[[-38  30]
 [-34  -5]
 [ 41  -2]
 [  1 -37]
 [  3  46]
 [-32 -23]
 [ 10 -42]
 [  1  22]
 [ 31  -6]]
:
[[ 30 -38]
 [ -5 -34]
 [ -2  41]
 [-37   1]
 [ 46   3]
 [-23 -32]
 [-42  10]
 [ 22   1]
 [ -6  31]]

[[ 20  10 -39  12]
 [  6  46  -6  31]
 [ 20 -24  17  37]
 [-16   6 -31 -10]]
:
[[ 12 -39  10  20]
 [ 31  -6  46   6]
 [ 37  17 -24  20]
 [-10 -31   6 -16]]

[[-35  27  35   0  26]
 [-10 -10  44   8  -4]
 [  4   2  19  16   5]
 [-15 -13  -7 -18  -8]
 [  7 -18 -22 -14 -14]
 [  4 -25   5   0  -1]]
:
[[ 26   0  35  27 -35]
 [ -4   8  44 -10 -10]
 [  5  16  19   2   4]
 [ -8 -18  -7 -13 -15]
 [-14 -14 -22 -18   7]
 [ -1   0   5 -25   4]]

[[-44 -56 -31 -34  37 -55  29  23 -53 -25 -35 -51 -50]
 [ 27  38  22  21  34  35  44  42  31  18  22  36  34]]
:
[[-50 -51 -35 -25 -53  23  29 -55  37 -34 -31 -56 -44]
 [ 34  36  22  18  31  42  44  35  34  21  22  38  27]]

[[ 43  -6  21 -22  21   6]
 [  1 -14 -28 -16 -34 -31]
 [-34 -25 -13  22   4  24]
 [ 35 -16  36  -8  12  24]
 [ 14  45  10  -7 -19  21]]
:
[[  6  21 -22  21  -6  43]
 [-31 -34 -16 -28 -14   1]
 [ 24   4  22 -13 -25 -34]
 [ 24  12  -8  36 -16  35]
 [ 21 -19  -7  10  45  14]]

[[ 30  36  19 -30 -36  15 -39]
 [-18  16 -30 -20 -12 -23  10]
 [ 36  36  24 -34 -42  22 -47]
 [-15  12 -24 -17 -10 -17   7]
 [ 25  33  14 -28 -32  13 -32]]
:
[[-39  15 -36 -30  19  36  30]
 [ 10 -23 -12 -20 -30  16 -18]
 [-47  22 -42 -34  24  36  36]
 [  7 -17 -10 -17 -24  12 -15]
 [-32  13 -32 -28  14  33  25]]

[[-34  42  36]
 [  5  34 -28]
 [  0 -27 -42]
 [ 39  44 -44]
 [-22  -1  10]
 [-16  22   9]
 [  8 -18 -10]
 [-28  -8  35]
 [ 34 -38  39]
 [  5  15 -40]]
:
[[ 36  42 -34]
 [-28  34   5]
 [-42 -27   0]
 [-44  44  39]
 [ 10  -1 -22]
 [  9  22 -16]
 [-10 -18   8]
 [ 35  -8 -28]
 [ 39 -38  34]
 [-40  15   5]]

[[ 11 -30 -32 -16  45  -3  37 -19 -25  47 -24]
 [  7  31 -39 -27  11  20  46 -27 -22  19 -45]
 [-43   7  16  10 -14  29 -48  -2  -2 -42  49]
 [ 19   0 -40 -15  46   8  39 -25 -28   5 -51]
 [  4 -36   5 -26   1  21 -30 -18 -29 -19  -4]]
:
[[-24  47 -25 -19  37  -3  45 -16 -32 -30  11]
 [-45  19 -22 -27  46  20  11 -27 -39  31   7]
 [ 49 -42  -2  -2 -48  29 -14  10  16   7 -43]
 [-51   5 -28 -25  39   8  46 -15 -40   0  19]
 [ -4 -19 -29 -18 -30  21   1 -26   5 -36   4]]

[[-36  44  46  25 -33  29 -23 -11  33   7  20  16]
 [  1  -3   4   5 -11   3   5   2   3   7   2   2]
 [ -2  -1   2  -1   0   1   5   0   4   3   0  -2]
 [-28   5  -2  16  11  12  -7 -12  -6  30 -13 -16]
 [  1   3  -1 -10   0   5  -6   1  -2  14  11  16]
 [  0   1  -1   3  -1  -1  -9  -3  -3   2  -2 -18]
 [  0  -6   1   4   0   0  -5  -1  -3  -2  -6   1]]
:
[[ 16  20   7  33 -11 -23  29 -33  25  46  44 -36]
 [  2   2   7   3   2   5   3 -11   5   4  -3   1]
 [ -2   0   3   4   0   5   1   0  -1   2  -1  -2]
 [-16 -13  30  -6 -12  -7  12  11  16  -2   5 -28]
 [ 16  11  14  -2   1  -6   5   0 -10  -1   3   1]
 [-18  -2   2  -3  -3  -9  -1  -1   3  -1   1   0]
 [  1  -6  -2  -3  -1  -5   0   0   4   1  -6   0]]
